Each row is where one point has got to under a steady rotation. How many ticks took it there?
The counts run from 0 to 885.
[-0.80 -0.78  2.18 -4.59  0.94 -0.79 -1.27 -2.72  1.65 -1.25 -2.63  0.79
 -0.55 -0.52  2.14  0.82 -1.78  2.88 -1.52  3.01  1.74 -1.27  0.76  2.42
  2.87  1.09  1.95 -2.82 -2.98  1.48  0.73  3.85  0.86 -1.95  0.67  1.20
 -1.88  4.47  1.22  0.41  3.49  4.08 -1.86 -4.74  1.67  3.15  0.28  1.63
 -2.53 -1.97  3.59 -3.59  0.82 -2.85 -3.25 -2.47 -3.15  0.73  3.56  0.12
  0.29 -0.17  2.89 -0.01 -3.68] | 428
[-1.15  0.90  2.38 -3.31 -0.96 -1.59 -0.21 -1.88  2.36 -3.22 -1.55 -0.32
  0.94 -3.34  3.95 -2.26 -0.79  0.31 -1.77  2.99  3.08 -2.46  0.59  2.03
  2.85  0.23  0.20 -2.18 -3.66  1.32 -0.50  1.73  1.01 -2.04 -0.98  0.44
  0.64  2.44  2.61 -2.34  1.68  3.32 -1.43 -6.34  2.79  4.81  0.78  2.22
 -2.28 -0.99  2.43  1.06 -1.60 -0.34 -2.22 -5.36 -0.30  1.80  3.50  2.39
 -0.97 -1.10  2.72 -0.48 -3.07] | 466
[-0.91  1.88  2.86 -1.39  0.42 -2.17 -1.60 -0.98  0.52 -1.74 -1.80  2.40
  0.44 -1.90  3.37 -0.11  0.13  2.00 -2.96  1.31 -0.67 -2.33  0.28  2.49
  2.13 -0.33 -0.24 -2.46 -1.30  2.29  0.96  5.81 -0.18 -3.16 -0.76  1.05
  0.20  3.57  2.38 -0.35  2.49  1.44 -0.56 -5.02  4.48  2.66  0.55  1.78
 -2.89  0.45  5.17 -1.78 -1.26 -0.61 -3.06 -6.53 -0.67  1.74  2.44  3.46
 -0.25 -0.89  2.12 -1.30 -2.90] | 283
[-0.20  1.84  4.55 -1.91  1.02 -1.32 -2.31  0.29  0.13 -0.53 -3.95  2.32
  0.81 -3.32  2.76  1.06 -2.69 -0.46  0.70  1.57 -0.73 -2.57 -1.47  2.43
  0.44 -0.63 -1.69 -3.15 -0.93  1.05  0.33  6.15 -2.19 -2.34 -0.13  1.74
 -0.16  3.00  0.13  0.32  1.36  3.56 -2.91 -4.32  2.31  3.80  0.29  2.03
 -1.62  1.65  3.97 -2.02 -1.36 -0.75 -1.10 -6.54 -0.08  0.72  3.52  1.00
 -0.23 -1.29  2.61 -1.67 -2.53] | 182
[ 1.16  1.66  5.37 -2.23 -1.45 -0.91  0.48 -1.92  1.66 -0.57 -4.23  2.16
  2.60 -2.96  1.60 -1.55 -1.55  0.36  0.93  3.28  0.88 -2.11  0.03  1.20
  3.40 -1.07 -1.63 -3.98 -4.26  1.40 -0.98  3.35 -0.92 -1.74  0.11  0.14
 -0.62  2.91  0.08 -0.60  0.53  2.71 -2.41 -3.19  1.96  6.15  0.78  1.43
 -2.58  2.04  3.16 -0.71 -1.34 -3.59 -2.99 -5.30  0.26 -0.08  1.80 -1.70
  0.02 -0.45  3.69 -0.88 -2.24] | 866
[ 0.49  0.75  4.40 -2.31  0.15 -1.21 -0.54 -2.20  3.07 -1.97 -3.39  1.95
  1.01 -2.87  0.44  0.31 -1.21  1.08 -2.12  1.83  0.84 -1.40  0.26  1.77
  3.09  1.58 -0.02 -5.02 -3.17  0.67  1.44  5.26 -2.61 -0.73 -0.98  1.29
 -2.35  3.14 -1.37 -0.30  1.06  2.40 -2.64 -2.22  2.89  3.38  2.26  3.03
 -3.07  0.26  3.50 -2.69  0.67 -1.04 -4.38 -4.36  0.62 -0.47  0.80 -1.86
  0.06 -1.73  4.02 -1.75 -2.83] | 525
[ 1.87  0.28  4.75 -2.95  0.07 -1.85  0.22 -1.22  2.57 -3.00 -0.98  0.61
 -0.01 -3.40  0.94  1.23 -2.74 -0.80  2.04  1.22  1.61 -1.65 -0.53  3.35
 -0.09 -0.64  0.85 -3.64 -0.72  0.67 -0.38  3.92 -2.65 -2.85  1.07  0.73
  0.34  3.68  0.23  0.39  0.73  4.56 -2.82 -3.61  3.44  2.27  0.51  2.76
 -3.05 -1.52  4.93 -2.31 -3.01 -4.59 -2.28 -5.86  0.86  0.30  0.99  0.03
  0.96 -0.88  2.43 -0.86 -1.49] | 642
[-1.40 -0.58  3.70 -3.51  0.90 -0.57 -1.62 -1.97  3.82 -3.99 -4.24  2.12
 -0.06 -3.04  1.48 -0.91 -1.12  0.58 -3.94  2.97  2.54 -3.35 -0.45  1.92
  1.32  0.39 -0.37 -1.39 -3.20  2.24  0.96  2.91  0.09 -2.53 -0.62  0.89
 -1.81  3.13  0.22  0.18  1.53  4.26 -1.47 -4.51  3.28  2.52 -0.39  2.05
 -1.70 -0.44  1.44 -1.14  0.44 -1.33 -5.43 -4.14 -0.70 -0.33  1.79 -0.50
 -0.38 -1.40  4.10 -0.06 -2.52] | 815
[ 1.02  0.77  2.90 -2.09  0.34 -1.41 -1.54 -1.68  1.84 -1.12 -4.84  2.03
  0.72 -3.25  1.21  0.19 -2.28  1.89 -2.96  2.32  2.29 -2.89  0.20  1.14
  2.60 -0.67 -0.19 -3.74 -2.76  2.10  0.78  4.19 -1.73 -2.53 -2.30  0.80
 -3.10  4.78 -0.97  1.51  0.21  2.02 -1.83 -3.00  2.35  4.07  0.99  2.38
 -1.69  0.33  2.57 -2.43  2.37 -2.78 -4.89 -3.18 -1.12 -1.39  0.84 -1.28
 -0.07 -0.84  3.72 -1.05 -3.85] | 519
[-2.22  0.93  2.97 -3.30  0.26 -0.69 -0.71 -0.77  1.62 -1.95 -3.53  1.76
  0.89 -2.20  1.64 -1.35 -2.25 -0.01 -3.58  3.42  1.22 -2.31 -1.36  2.13
  1.00  1.05 -1.79 -3.77 -3.52  1.32  1.32  4.89 -0.34 -2.35 -0.92  2.30
 -0.32  3.03  1.09 -1.35  3.12  4.79 -0.32 -4.24  0.48  3.55 -0.18  0.27
 -1.22  1.23  1.89 -1.92  0.84 -1.65 -5.07 -3.84 -0.30 -1.06  3.60  0.14
 -1.02 -1.16  4.36 -0.61 -2.84] | 324
[ 1.14  0.81  5.25 -2.65 -0.18 -0.67 -0.44 -2.30  1.58 -0.76 -3.32  1.12
  0.57 -3.17  2.68 -0.12 -2.03  1.22  1.91  2.73  1.83 -2.62  1.02  0.86
  3.71 -1.72 -0.73 -3.68 -3.43  1.48 -1.02  2.78 -0.56 -1.59  0.35 -0.68
 -0.57  3.83  0.09  0.91  0.22  3.16 -3.38 -3.48  2.74  6.12  1.24  2.59
 -2.51  1.24  3.74 -0.86 -2.28 -3.23 -1.07 -5.75  0.62  1.03  2.69 -1.05
  0.01 -0.38  1.78 -0.55 -2.60] | 568
[ 0.04  1.87  3.75 -1.74 -0.02 -1.19 -0.35 -2.04  3.29 -2.41 -4.84  1.64
  0.95 -4.61  1.95 -0.47 -1.35  1.10 -2.24  3.08  1.78 -4.28  0.28  1.91
  1.29 -1.53 -0.64 -1.18 -2.60  1.56 -0.75  3.10 -0.97 -2.80 -0.07  1.02
 -1.35  3.00 -0.22  0.21 -0.72  2.74 -2.60 -4.23  4.36  4.16 -0.44  3.11
 -1.48  0.14  2.38  0.11 -0.21 -1.16 -2.96 -6.10  0.33 -0.14  0.32 -0.62
 -1.20 -1.14  3.97 -0.88 -2.98] | 368
[ 0.91  1.20  4.95 -2.56 -0.40 -2.35  1.23 -1.64  1.36 -1.24 -0.21  2.10
  1.11 -2.13  1.69  0.10 -0.71  1.27  1.88  1.51  1.55 -1.86  0.86  2.67
  1.49 -0.78  1.27 -3.16 -1.74  0.74 -0.84  3.63 -0.81 -2.67  2.49  0.15
  0.79  4.08  1.92 -0.12  1.34  2.65 -1.77 -3.58  3.15  3.00  0.30  1.75
 -3.97 -0.67  5.40 -1.96 -4.22 -5.09 -2.65 -6.24  0.03  1.40  1.86  1.09
  1.02 -0.57  1.65 -0.93 -1.42] | 194
[ 1.00  1.88  2.82 -2.00 -0.61 -2.18 -1.02 -1.61  0.27  0.45 -4.74  2.31
  2.85 -3.77  1.66  0.09 -2.54  2.15 -0.88  2.37  1.88 -0.98 -0.15  1.39
  3.39  0.37  0.29 -4.20 -2.84  1.71  0.44  5.36 -1.62 -1.35 -1.56  2.00
 -3.18  2.94  0.63 -0.76 -0.18  1.21 -2.34 -4.03 -0.20  4.44  2.50  1.44
 -2.14 -0.22  1.24 -1.95  1.60 -1.96 -3.73 -2.60 -3.11  0.64  2.82 -1.28
 -0.05 -0.97  3.51 -0.89 -5.05] | 222
[ 2.00 -0.11  2.99 -1.06 -1.97 -2.72  0.69 -0.83  0.26 -0.87 -3.15  1.82
  1.68 -2.84  1.62 -0.89 -2.76  0.30  0.20  1.64  0.58 -2.07 -0.59  2.44
  1.81 -3.08 -0.27 -3.42 -0.67  2.31 -0.80  3.19 -1.08 -3.96 -1.87  0.57
 -0.42  2.85  1.94  0.08 -1.08  1.79 -1.03 -4.74  3.83  3.32  0.66  0.26
 -2.68 -0.16  3.30 -1.17 -2.03 -5.90 -4.09 -5.80 -0.24  0.31 -0.04  2.52
  1.64  0.52  3.22 -0.34 -2.95] | 103
[ 0.23  1.14  3.69 -1.94 -0.89 -2.43  0.27  0.66 -0.27  0.21 -3.51  2.87
  2.62 -3.77  1.99 -0.95 -3.42 -0.41 -0.11  2.49  3.72 -2.09 -2.48  2.04
 -0.21 -1.14 -1.59 -2.45 -1.71  2.00 -0.21  4.48 -1.70 -4.09 -0.50  1.76
 -0.60  3.32  1.63 -0.35 -0.77  3.75  0.01 -4.25 -0.70  3.61  0.48 -0.09
 -1.04  1.32  0.99 -1.18 -0.73 -5.56 -4.91 -3.75 -1.45 -0.62  2.03  0.61
 -0.43 -0.35  3.46 -0.16 -3.49] | 405
[ 0.02  1.74  2.73 -3.51 -0.79 -2.06  2.27 -1.31  1.09 -0.93  1.30  1.19
  0.47 -1.12  1.80 -0.45 -1.08  1.27 -1.39  2.28  2.82 -1.37  0.97  3.74
  1.05 -0.05  0.98 -4.94 -2.56  0.69  0.08  3.78 -1.02 -3.20  0.24  0.34
  0.98  4.41  1.65 -1.20  2.06  2.89  0.88 -3.15  1.40  3.24  1.17  1.24
 -3.76 -1.04  5.00 -2.17 -1.63 -6.66 -5.15 -3.92 -0.96 -0.84  1.47  1.07
 -0.31 -0.64  2.91 -1.16 -2.62] | 692
[ 1.89  2.10  3.18 -1.72 -0.81 -1.71 -0.09 -3.06  1.72 -0.18 -3.48  0.58
  1.88 -3.00  2.52  0.69 -1.27  2.02  0.40  1.98 -0.29 -1.24  1.78  2.01
  4.02 -0.86  0.74 -4.06 -2.67  0.40 -0.90  4.86 -1.56 -1.41 -0.70  0.96
 -1.44  3.01  0.93 -0.75  0.35  1.08 -3.99 -4.01  4.17  4.80  2.30  3.24
 -3.51 -0.82  4.51 -1.06 -0.12 -0.94 -1.22 -5.51 -1.47  1.55  1.67 -0.06
 -0.04 -0.75  3.20 -2.13 -3.57] | 377
[-1.14  2.73  2.85 -2.08  0.31 -1.86  0.00  0.10 -0.83  0.72 -3.06  2.35
  1.00 -1.97  2.97 -0.30 -2.01  0.39 -1.74  2.66 -0.36 -2.36 -0.84  2.92
  0.41 -0.55 -2.26 -4.33 -1.83  1.08  1.14  6.32 -1.17 -3.11 -0.46  2.55
  0.74  3.93  1.18 -0.84  2.53  2.95 -0.11 -3.59  0.39  3.91  0.07  0.29
 -1.68  2.23  3.73 -2.30  0.25 -2.80 -3.78 -5.14 -1.22 -0.69  3.34  1.26
 -1.09 -0.40  3.17 -1.55 -3.26] | 779
[ 0.80  0.67  3.51 -0.74 -1.32 -2.84 -1.70 -0.43 -0.07  0.34 -4.74  2.16
  2.88 -3.99  2.93 -1.39 -2.79 -0.20  0.31  2.50  1.58 -1.99 -1.63  1.16
  3.31 -1.38 -1.84 -3.69 -2.25  2.84  0.12  4.77 -1.15 -2.10 -2.52  0.71
 -1.06  2.38  1.57  0.21 -0.80  1.77 -1.77 -4.81  1.00  5.26  2.43  1.22
 -0.88  1.97  1.80 -0.83 -0.33 -2.24 -2.64 -4.79 -0.72  1.25  3.01  1.09
  0.41 -0.25  2.38  0.02 -4.27] | 862
[-1.30  0.41  2.44 -3.27  0.09 -0.97 -1.93 -0.42  1.76 -2.12 -4.62  0.49
  0.78 -3.63  3.81 -1.09 -2.59 -0.57 -1.87  3.24  0.86 -3.22 -1.89  2.18
  0.47 -0.19 -1.64 -1.55 -2.04  1.80 -0.03  4.31 -0.57 -2.22 -1.40  2.23
 -0.06  2.98  1.64 -0.17  1.92  4.74 -2.32 -6.27  2.26  4.23 -0.32  1.57
 -0.27  0.49  2.09 -0.53  0.16  0.23 -1.52 -5.40 -0.37  0.25  3.83  1.68
 -1.48 -0.59  3.68 -0.09 -3.23] | 174
[-0.31  0.40  5.19 -2.53 -0.56 -2.52 -0.84 -1.94  1.43 -1.52 -2.67  3.22
  3.15 -3.16  1.64 -2.42 -0.49  1.19  0.45  2.45  3.06 -0.72  0.20  0.88
  4.15  0.84  0.47 -2.72 -4.02  1.82 -0.24  3.94  0.32 -1.14  0.43  0.09
 -1.25  2.32  2.75 -1.84  0.89  2.33 -1.45 -4.82  0.79  4.82  2.19  1.42
 -2.86  0.41  1.10 -1.41 -2.12 -2.71 -4.52 -4.34 -1.80  2.66  3.78  0.06
  1.28 -0.52  1.58  1.07 -3.27] | 117
[-0.26  0.29  2.84 -2.28  0.83 -0.66 -1.80 -1.88  2.55 -2.31 -4.53  1.50
 -1.25 -2.86  1.88  0.07 -1.78  1.20 -3.63  2.58  1.81 -3.96 -0.10  1.89
  1.78 -1.48 -0.27 -2.81 -2.38  2.72  0.99  2.96 -0.70 -2.92 -1.19  1.34
 -2.20  5.07 -1.42  1.61  0.89  2.82 -1.79 -3.41  3.76  3.89 -0.68  2.49
 -1.47  0.52  3.30 -2.02  1.41 -2.33 -4.44 -3.91 -0.15 -1.03  1.16 -0.71
 -0.43 -1.05  3.73 -0.73 -3.29] | 817
[-0.14  0.58  3.61 -1.51  0.00 -2.38 -1.19  0.63  1.01 -2.27 -3.39  1.58
  0.82 -5.59  3.33 -0.59 -3.25 -1.24 -0.64  1.69  3.38 -3.49 -2.63  2.36
 -0.99 -1.59 -1.57 -2.24 -0.66  2.30  0.11  3.69 -2.37 -4.18 -2.07  1.45
  0.61  2.96  1.00  0.05 -0.95  4.23 -0.93 -5.02  1.97  4.01  0.41  2.12
 -0.34  0.52  2.16 -0.18 -1.32 -3.39 -2.71 -5.59  0.82  0.25  2.21  2.47
 -0.98 -1.43  2.53 -0.34 -2.90] | 555
[-1.14  0.49  1.60 -2.79  0.28 -2.69 -0.66  0.31  1.64 -3.02 -1.42  0.35
  0.09 -3.97  3.46  0.20 -2.67 -1.34 -1.52  1.55  3.32 -2.45 -1.73  3.92
 -1.34 -0.04  0.79 -2.43 -0.46  1.73  0.61  3.20 -1.18 -4.12 -1.26  1.50
  1.10  3.04  2.89 -0.94  1.39  4.77 -0.21 -5.66  1.44  1.74  0.29  1.43
 -1.29 -2.48  2.79 -0.66 -1.02 -3.11 -2.63 -4.49 -1.34  0.49  2.75  4.06
 -0.98 -1.17  2.51  0.05 -3.16] | 547
[ 0.72  3.11  4.93 -1.42 -0.87 -2.59  1.10 -0.14  0.71 -0.68 -1.95  3.19
  3.71 -4.90  1.49  0.27 -1.20  0.20  0.59  1.48  3.14 -1.60 -0.55  2.65
 -0.09  0.41  0.55 -2.90 -1.29  1.05 -0.41  5.73 -2.75 -3.15  1.00  2.01
  0.08  2.49  2.23 -2.58 -0.71  2.00 -0.53 -4.26  0.55  2.20  1.93  1.29
 -2.88  0.26  2.42 -0.39 -2.60 -3.70 -4.44 -5.78 -1.00  0.81  1.37  0.93
 -0.56 -1.56  2.53 -1.49 -2.59] | 299
[ 1.40  2.22  2.95 -1.81 -0.66 -2.15 -0.76 -1.68  0.55  0.42 -4.91  2.28
  1.94 -3.35  1.79  0.17 -2.21  2.18 -1.64  2.18  2.35 -1.64  0.69  1.25
  4.12 -0.78 -0.54 -4.16 -3.28  1.99  0.49  4.97 -1.56 -1.68 -1.88  1.34
 -2.97  3.55 -0.50  0.32 -0.10  1.20 -2.09 -2.91  0.89  4.65  2.22  2.22
 -2.14  0.62  2.39 -1.60  1.84 -2.97 -4.40 -2.83 -1.77 -0.43  1.68 -1.83
  0.40 -0.74  3.69 -1.27 -4.89] | 221
[ 0.86  0.86  2.77 -3.40 -0.83 -1.35 -0.29 -1.80  0.32  0.74 -5.36  1.97
  1.86 -0.67  1.16  0.33 -2.97  1.85  0.05  3.03 -0.26 -1.34 -0.15  2.00
  2.41 -0.63 -0.43 -3.41 -2.43  1.36 -0.49  5.54 -0.83 -2.21  0.01  2.83
 -2.39  3.11  1.21 -0.20  1.32  2.75 -3.07 -4.65  1.07  3.73 -0.13 -0.07
 -2.35  0.41  2.14 -2.91  0.53 -2.96 -3.78 -3.50 -2.71 -0.29  2.84 -0.91
  0.67  0.41  4.65 -0.39 -3.70] | 30
[-1.70  1.92  3.13 -2.09 -0.47 -1.07 -0.55 -1.10  0.92 -0.80 -2.59  1.10
  0.57 -2.55  3.37 -1.77 -0.98  0.09 -2.64  3.04 -0.47 -3.60 -0.93  2.03
  1.18 -0.68 -2.18 -3.00 -2.90  1.42  0.04  3.76 -0.16 -2.63 -0.73  1.26
  1.59  2.88  1.03 -0.97  2.36  3.43 -0.83 -4.82  2.79  4.89 -0.36  1.52
 -1.73  2.16  3.50 -0.31 -0.54 -0.56 -2.44 -6.33  0.58  0.00  3.06  1.85
 -1.59 -1.21  3.58 -1.16 -2.34] | 474
[-0.74  0.07  3.09 -2.25  0.19 -2.53 -2.01 -1.54  2.40 -2.83 -4.51  2.87
  2.04 -3.27  1.23 -1.84 -1.37  1.14 -4.08  2.46  2.71 -1.86 -0.84  1.72
  2.36  0.65  0.14 -2.10 -2.94  2.75  1.07  4.40  0.03 -2.31 -1.65  1.54
 -2.68  2.73  1.41 -1.17  0.40  2.17 -0.41 -5.20  1.60  2.76  1.29  1.05
 -1.32 -0.22  0.17 -1.27  1.33 -1.71 -6.34 -3.45 -1.61  0.48  1.65  0.33
 -0.01 -0.89  3.41  0.21 -3.84] | 515
[ 1.08 -0.71  4.07 -2.74  0.90 -2.51 -2.05 -0.08  0.86 -1.39 -1.93  1.58
  0.25 -2.11  1.04  1.83 -3.37 -0.42  1.09  0.74  1.38 -0.17 -1.64  3.34
  1.33  1.39  1.23 -5.00 -0.25  1.68  1.65  6.61 -3.04 -2.33 -0.92  1.82
 -1.91  3.70 -0.38  1.15  1.49  3.85 -2.35 -2.89  0.90  1.80  2.11  1.85
 -2.10 -0.89  4.18 -4.11 -0.77 -2.90 -2.94 -3.80 -1.70  0.64  2.68  0.43
  1.64 -0.90  1.35 -1.14 -2.66] | 339
[ 0.31  1.16  3.17 -2.83 -0.35 -2.25  0.76 -0.69  2.48 -3.43 -2.37  2.32
  1.95 -3.03 -0.60  0.68 -1.47  0.14 -1.93  1.62  1.30 -1.18 -0.60  3.34
 -0.83  1.90  1.20 -3.19 -1.19  0.46  0.86  5.88 -2.59 -2.59  0.63  3.24
 -1.23  2.00  0.28 -2.01  0.90  3.27 -1.26 -3.84  2.51  0.41  0.37  1.77
 -3.39 -1.61  2.77 -2.46 -0.81 -3.23 -5.61 -4.85 -1.36 -0.92 -0.28 -0.18
 -0.02 -1.29  4.74 -1.67 -2.31] | 143
[ 0.12  0.76  2.36 -3.45 -1.60 -1.41  2.02 -2.05  1.54 -1.24 -0.95  0.13
  1.54 -2.69  3.09 -2.49 -1.43  1.23 -0.16  3.29  3.83 -2.01  0.56  2.04
  2.66 -1.45  0.30 -2.97 -3.42  1.29 -1.77  1.11  1.07 -2.59 -0.26 -0.21
  0.81  3.05  2.99 -1.83  0.36  3.07 -0.51 -5.60  1.94  5.12  0.17  0.89
 -2.42 -0.78  2.74  0.22 -1.81 -5.11 -3.31 -4.33 -1.23  0.84  2.58  1.68
 -0.65 -0.31  2.74  0.26 -3.74] | 12
